A: several groups of rows, each row roughly a mix of its group's hidden directions
A (124 x 11)
[[ -6  -1 -13  35 -45   8 -19  18 -12 -21 -23]
 [  5  -6 -14 -30 -11  -7 -33  21  11 -44 -21]
 [  4  22   1 -33   3  12  16 -17  12 -40 -36]
 [ -6  -1   4  24  56  20   9 -12  -6 -20  22]
 [ -3   2  33   3  23   7  24   6 -37 -24 -33]
 [-20 -18  43  -3  12 -16 -22  -2   9 -34 -26]
 [ -4  22  44 -28 -27  18   2  -2 -27 -14  -9]
 [  3  36  10   7  27   6   4  17  24  17  44]
 [ 53  -1 -20  23  17  28  18   3  -6  10   3]
 [  3  11  51  38   8   8   5   5 -17 -23 -13]
 [-12  14 -14 -18 -57 -15   0 -21 -19 -12   0]
 [ 18  51  25 -13 -13 -26   8 -10 -23   7   0]
 [ 34  10  -9 -16  19  36  40 -10  -1 -18  -8]
 [ -1 -11   0  19  36  13  -6 -50   1  -4 -28]
 [ -6 -25  33 -30  -8 -38  15  18  21   7   9]
 [ 32   8  48 -15 -24   3  -6 -23 -22  -6  -1]
 [-15   7  -5  38 -26  20  -7  24 -30  -8 -31]
 [-25  20 -30  13  -6   4  -3 -53 -16   4 -12]
 [-18  49   0  -9  -4  14  -2 -16 -26  37  -1]
 [ 19  43 -40  -3   8 -21  10 -20  23   5  -1]
 [ 16  -4  22 -36 -11 -11   6  44  18 -27  -4]
 [ -3  21 -31  -3 -22  26 -17  14   0   9 -47]
 [ -7 -15 -10  24  21  -3  -6  32  26   0 -47]
 [-14  34  13  -9 -44  11 -31  15   9  12 -18]
 [ 19  26  36  14 -29 -20  15  35   1  -5 -10]
 [-27  27 -15  10  38   1  22  26  11   5  28]
 [ 29   1 -12   4 -59 -12  -7  -7 -22 -13  -2]
 [ -8 -32  10   5  42 -26   8   0  28 -22 -19]
 [ 14 -10   4  51  20   7 -18 -29 -17 -10 -21]
 [ -9  -1   8  21  46  10  -8  30 -11 -27 -27]
 [-17 -23  -3   7  37  36  -5  -2 -12  15  37]
 [-17 -29   8  -1  29  19   7  -9 -32 -26 -33]
 [-46  -6  22 -10 -15 -29   4  23  24 -19   0]
 [-25 -10  28 -21  41 -21  22   1   8 -12 -24]
 [  1   7 -33  -7  -8   7  43  22  39  -3  13]
 [  5  10 -20  -8 -30 -11  36  29  15 -29 -23]
 [ -3 -19  20  38  -9  11 -10  22 -29   0 -39]
 [ 42   8 -29  31 -21   0 -19  28 -10   3   1]
 [ 37  -6 -12  20 -19  10   3  27   7  20 -41]
 [ -9  -9  10  -5 -36 -20 -31 -46 -15   2  10]
 [  7 -38   4  26  -1  18  11 -17 -23  38  21]
 [  3  -6  46 -10 -14  -1 -20 -15  -9 -25 -40]
 [  9  11  12  -3 -14   5  31  11 -57   5 -22]
 [-37 -33  10  -1   1 -17 -12  -5  28 -39  -5]
 [  1   0  39 -29  18   1   5  30  39  11  -9]
 [-26  -3  19 -31 -39 -26  19  -1 -17 -11  19]
 [ 13 -39   4  49  -9   7 -18  14  13  11 -19]
 [ 28   6   4  11   0 -24  -9  26  23  28 -41]
 [-13  13  -1 -31  23  16  22  39  17 -30  10]
 [-16  32   2 -38  -3  -7   1  22   2 -44 -10]
 [ -6   7  34 -26 -42   6 -21 -24 -12 -20  -4]
 [-23  33 -39 -16 -36 -13 -14  -6   3  13  -6]
 [-13  16 -49   8 -24   8 -33  -5 -22 -16   1]
 [-18   6  -9  -4 -34  28  -4 -32 -20 -34  20]
 [-13  11  13   6  38  27  10 -44   7   3 -25]
 [ -1  30  31  12  34  33 -21   1   8 -17 -16]
 [-18 -31   2  32  24   3  12  12  30 -22  28]
 [-12 -12  23 -36  25   1   3  16  40  27   4]
 [ 45   1 -39  -4 -21  -1  29   3 -16 -12   9]
 [ -2  -3  10 -41  21  -7  34  26  28 -23   0]
 [ 38 -12  -4 -23  34  22   2  16  34   5 -12]
 [ 27  27   0 -44 -12  14   9  17 -19  -7  29]
 [-12  12  22  -9  62   8  -8   4  -8   0 -20]
 [  1  26 -24   9   9 -19   9   4  22  20  51]
 [-33 -36 -27  22  10 -17  18  14  20 -18  10]
 [  6  23  44   8   8   1 -18 -26 -11 -32 -22]
 [ 29 -12 -28  -9  29  43   9  14   1   9  21]
 [ 44  16   1  -9  38  -4  -9  14  31  19  -1]
 [  4  -5 -23  45 -15  -5 -24 -28  17  29  -3]
 [-25 -30  -8  17 -24 -11  40  10  14 -14 -25]
 [-10   4  60  36   4 -10   2  12  -4   7  -4]
 [-28 -22 -15   9  27  41  17  17 -16 -20 -10]
 [  2  31 -25   7  16  34 -17 -26   5 -10 -35]
 [-30  18  18 -14 -36 -40  10  15  14  -9   7]
 [-17  17 -33   7 -14  14 -14 -27 -31 -36  -7]
 [ 49 -11 -26  30   8   9  18  10   6  24   8]
 [-12  12 -15  18  12  31 -17  34  43   8   1]
 [-11   6   3  29 -15  23   3  -5 -10  58 -10]
 [ -9  -2  -6  23   7  22  44  39 -10   5 -24]
 [-32  35  13 -25   3   1  17 -17   0  40  -7]
 [ 40 -23  31 -16   4 -12  28  13 -24   8 -16]
 [-21  39   4  32   6  15  -7 -33  -3  18 -24]
 [ -3  24 -16   5 -46 -45   5 -10   9  -2  10]
 [ 21  -4 -31  38  13  29 -23  -9 -26 -14   1]
 [ 22 -14  16  -7 -30  34 -11  24 -31   5  25]
 [ 13 -14 -37  36  40  -3  15  -4   7   5  20]
 [ 19  -2 -17 -23 -52 -12  -5  -9   0  26  21]
 [ -7 -15  23   4  13  15 -11  -1 -21 -59  -7]
 [ 21   6   5  23 -17  -4  -1  28  12   2 -55]
 [ 13 -30 -15  28 -37 -28   1 -12   8 -18 -24]
 [-27  11  11  -4  45  14  25   2 -24 -16  26]
 [ 12 -16  -9  -9  34  15  40  18 -19 -19  27]
 [ 27  31 -25  37  -2   1 -13  15 -15  -2 -32]
 [ 33 -11 -27  33   1  -3   6  -1  -6  43  19]
 [ -7 -41 -11 -30  -2 -26 -19  23  18  14  22]
 [ 29  -4 -16  24  -5   9   3  31  37  30  17]
 [ -5   2  21   6  -9 -27  -1 -46 -18 -39  11]
 [ 16  -9  34  17  31   6   3 -24   6 -24 -36]
 [-29  -9  10  27 -38   2   4   8 -21   1 -40]
 [ 29 -10  15   0  49  -3  11  -6   6  40   2]
 [  8  -6  12  -2  17  11  -2  50  32  32 -11]
 [-42 -26  26 -18  11  -2   1 -11 -17 -36  -8]
 [-35  -6  23  10  12  36   6  16 -39  13  -1]
 [ 19  26  -3  20  14  43   1  32   0  23  16]
 [ 27 -26  21  18  -1   1  10 -34 -31 -29 -11]
 [ -7 -10   9  -1  64  -8  -4 -10  28   9   5]
 [-19  17  36 -26  38 -22   6  -9 -26  -6  -3]
 [-23  -2  14   9 -26  44 -30  19 -16  10  17]
 [ 20 -39  -3 -25   7   0  26  -3 -15 -40  16]
 [-17  -3  52  -6 -18 -30   1  27   2 -19  -1]
 [  0  45  38 -20  -8  22 -23 -11   2  -3  17]
 [-23 -10   6 -12 -32  30   7 -18 -21 -32  28]
 [  5   2  14 -23 -22  32   7  16 -43   2  30]
 [ 20  13  15   8  43   1 -20  28 -15 -20 -29]
 [  8 -13  18  44  23  27   0  -5 -33 -18  12]
 [  3  -4  45  28  10 -18 -19  21  22  24 -14]
 [ 25  -1   0   2  36 -11  10  34  31 -20 -27]
 [ 23  -1   3 -26  23   9  15  -4 -44  -9  36]
 [ 14  39  18 -12 -27  -3 -18  -9  20  14  37]
 [ -4   4   8  19  60  17  15  23  -3  -4 -16]
 [-28 -15  -1  25  -9  47   9  21  -8  24  16]
 [  6 -39  17 -15  16 -40   0 -27  17 -17   1]
 [-37  23  -7 -33 -11   0  33 -24   1  19  12]
 [-10  -4  48  13  -6 -20  -4  38  10  24  14]]
one row of each group, then the others: which group is each in?
[ -3 -29  41 -33   7  -6 -29  -3  21  -4  19] -> <81>
[ 15  29  -1  -1 -22 -45  10 -25  -6   4  31] -> <28>
[-26  18  -1  27   4  29  15 -10 -29  22  33] -> <65>

[-35  14 -33 -36 -24 -13   2 -14 -20   4  15] -> <28>
[ 18   6 -12  -9 -51 -35   2  -9  12 -19 -20] -> <81>
[ -6 -19 -56   3  -7  -4 -17 -26 -18   7  18] -> <65>
[ -7  18  14 -19 -10 -15  -4 -42 -17 -14  43] -> <28>
[  3 -36 -31  16  49   7  13  -2  -5   8   6] -> <28>
[  7 -39  -5  -1  22  -7  45  16   1 -31   3] -> <81>
[-19  22  23 -27 -32 -32   1   9  12 -20 -23] -> <65>
[-20  -5  -7  18 -28 -14 -22   2  49  -7 -24] -> <81>
[ -7   8  39 -38  -5 -22   7 -20 -25  -2  26] -> <28>
[  0 -11  18  28 -11 -44 -13 -29  -1  -6 -32] -> <65>
[-22 -22   1  16  15  -6  -2  26  39 -31 -26] -> <81>
